[[127 132 136]
 [121 133 122]
 [119 143 126]
 [119 150 119]]
->
[[121 133 122]
 [119 143 126]]

[[147 135 124 133]
 [100 118 131 149]
 [114 113 126 125]]
->
[[100 118 131]
 [114 113 126]]

[[116 149 108 127 118]
 [143 156 111 125 141]
 [137 135 143 137 106]
 [144 129 119 122 107]]
->
[[143 156 111]
 [137 135 143]]

[[120 151 128 112]
 [131 128 129 140]
 [130 134 103 120]
 [131 128 128 151]]
->
[[131 128 129]
 [130 134 103]]

[[121 129 131]
 [117 129 133]
 [124 128 129]
 [158 135 127]
 [126 128 127]]
->
[[117 129 133]
 [124 128 129]]

[[135 150 119 127 125]
 [139 114 140 138 134]
 [132 130 129 130 137]
 [137 124 121 124 142]
 [129 134 116 122 111]]
->
[[139 114 140]
 [132 130 129]]

[[126 141 115]
 [123 119 107]
 [133 146 157]
 [121 107 120]]
->
[[123 119 107]
 [133 146 157]]

[[126 123 129 126]
 [130 136 116 133]
 [128 118 124 123]
 [127 147 107 111]
 [134 155 137 142]]
->
[[130 136 116]
 [128 118 124]]

[[100 131 102 133 121]
 [107 126 119 149 103]
 [120 130 107 120 111]]
->
[[107 126 119]
 [120 130 107]]
---
[[138 135 104 125 131]
 [129 131 153 132 132]]
->
[[138 135]
 [129 131]]

[[131 155 111 104]
 [110 127 126 150]]
->
[[131 155]
 [110 127]]

[[129 127]
 [ 99 150]
 [137 121]
 [140 119]
 [113 140]]
->
[[129 127]
 [ 99 150]]

[[131 153 112 134]
 [137 123 103 153]
 [153 125 140 138]]
->
[[131 153]
 [137 123]]

[[101 128 113 137]
 [135  99  98 108]
 [129 141 130 144]
 [131 135 125 139]]
->
[[101 128]
 [135  99]]

[[125 108]
 [133 130]
 [131 151]
 [130 106]
 [137 123]]
->
[[125 108]
 [133 130]]
---
[[135 133 142 142 124 138 127 129 135 126 120 105 139 141 127 128]
 [120 127 111 124 130 118 115 113 132 121 123 141 132 121 129 140]
 [138 127 140 141 127 134 134 130 138 135 129 110 130 130 126 118]
 [123 130 123 125 127 126 120 123 126 122 122 132 133 131 129 137]
 [132 133 137 140 124 136 122 126 134 123 117 108 141 142 128 134]]
->
[[132 133 137 140 124 136 122 126 134 123 117 108 141 142 128 134]
 [135 133 142 142 124 138 127 129 135 126 120 105 139 141 127 128]
 [120 127 111 124 130 118 115 113 132 121 123 141 132 121 129 140]
 [138 127 140 141 127 134 134 130 138 135 129 110 130 130 126 118]
 [123 130 123 125 127 126 120 123 126 122 122 132 133 131 129 137]]

[[128 130 128]
 [126 131 132]
 [131 122 134]
 [132 130 130]
 [107 134 137]
 [131 131 120]
 [143 132 130]
 [119 118 121]
 [120 131 122]]
->
[[120 131 122]
 [128 130 128]
 [126 131 132]
 [131 122 134]
 [132 130 130]
 [107 134 137]
 [131 131 120]
 [143 132 130]
 [119 118 121]]

[[137 139 124 141 143 135 127 134 123 131]
 [125 138 122 140 124 136 127 130 119 123]
 [135 142 135 143 131 139 133 144 137 141]
 [121 113 130 116 116 122 128 123 132 127]
 [121 107 125 121 107 129 136 121 124 118]]
->
[[121 107 125 121 107 129 136 121 124 118]
 [137 139 124 141 143 135 127 134 123 131]
 [125 138 122 140 124 136 127 130 119 123]
 [135 142 135 143 131 139 133 144 137 141]
 [121 113 130 116 116 122 128 123 132 127]]

[[117 113 109 105]
 [131 136 124 105]
 [128 118 140 120]
 [103 129 120 121]
 [105 122 131 104]]
->
[[105 122 131 104]
 [117 113 109 105]
 [131 136 124 105]
 [128 118 140 120]
 [103 129 120 121]]

[[131 122 128 120 137 131 126 112]
 [139 121 135 113 137 127 123 101]
 [133 140 138 121 114 115 125 130]
 [134 131 124 129 151 144 152 124]
 [114 133 126 133 116 124 124 143]
 [130 133 135 120 111 112 114 124]
 [120 122 119 139 143 145 141 137]
 [112 118 111 146 143 147 138 142]
 [144 132 140 120 114 114 117 120]
 [133 130 129 133 120 123 124 135]
 [129 128 130 133 120 126 125 135]]
->
[[129 128 130 133 120 126 125 135]
 [131 122 128 120 137 131 126 112]
 [139 121 135 113 137 127 123 101]
 [133 140 138 121 114 115 125 130]
 [134 131 124 129 151 144 152 124]
 [114 133 126 133 116 124 124 143]
 [130 133 135 120 111 112 114 124]
 [120 122 119 139 143 145 141 137]
 [112 118 111 146 143 147 138 142]
 [144 132 140 120 114 114 117 120]
 [133 130 129 133 120 123 124 135]]

[[143 129 111 144 118 130 140 122]
 [153 131 109 143 118 136 143 121]
 [152 133 119 141 109 136 131 139]
 [149 121 119 134 130 130 150 112]
 [113 132 145 130 127 138 119 132]]
->
[[113 132 145 130 127 138 119 132]
 [143 129 111 144 118 130 140 122]
 [153 131 109 143 118 136 143 121]
 [152 133 119 141 109 136 131 139]
 [149 121 119 134 130 130 150 112]]
